One turn moves every row onto another: examples first, then more rows asked:
C: 17  -20  11  12  19  -21  -2  -4  -12  27  4  -26  -3  -17  6  -5  -31  19  0
S: -20  7  5  37  17  -20  8  -5  -10  -47  -1  -9  2  -18  34  -1  4  -1  -4
J: -3  -44  1  -10  -13  2  1  -21  4  2  14  -2  15  -9  -5  20  12  -2  22
K: -11  -1  -7  5  13  -17  21  -11  -18  14  26  22  28  1  -4  27  19  10  12
X: -4  -16  13  9  22  -50  4  -3  2  19  19  0  7  -12  4  -11  -31  -4  -21
R: -11  30  6  33  21  -6  6  -3  -27  0  -6  -1  12  2  5  20  10  22  16
W: -21  1  26  -9  -9  -45  -9  -9  -3  17  12  -14  -12  1  -4  2  -21  -17  -30
U: -25  31  9  22  31  -27  20  -9  -20  -30  -5  -15  -18  2  15  -6  -2  -4  -13
M: -14  10  1  -28  -7  -6  6  -5  5  -9  39  18  4  6  7  7  9  -11  17
A: 0  -3  24  -6  -12  -15  -15  -11  -16  25  -2  -41  -22  -4  -3  8  -21  6  -10
Y: 15  -4  12  38  15  -43  1  7  -21  -6  -22  -19  2  -14  5  -7  10  6  -14
F: 16  3  14  -10  6  -7  -3  10  -2  -14  -17  -30  -19  -10  35  -10  -9  -12  -13
P: -15  41  13  0  1  5  -9  3  -4  -23  6  -4  -11  7  17  -1  1  1  22
L: -25  -29  -20  -23  -6  -4  8  -32  -11  -10  15  -24  8  1  0  17  27  3  8
H: -6  -6  18  -14  7  -4  18  -4  11  -42  19  -7  4  -12  19  -18  -22  3  16
B: -16  -32  8  -7  3  -57  10  -10  -21  11  -6  -3  20  -6  -18  1  16  8  -12
E: -23  -6  -8  26  12  -21  3  -26  -27  14  -9  -10  -6  5  -9  32  32  -9  -7
D: -37  -6  -1  24  7  -33  11  -22  -35  -24  8  -16  13  -2  -5  21  31  0  -13
V: -9  -15  -14  -10  4  9  4  -16  14  -34  7  -17  -2  -15  39  -4  0  2  17
G: -15  -26  9  -55  -6  -20  7  -7  -2  3  -2  -14  -1  -2  13  -2  -3  -9  -11

G moves to -> F
W moves to -> A
L moves to -> V
Now find these:
J moves to -> H
P moves to -> R

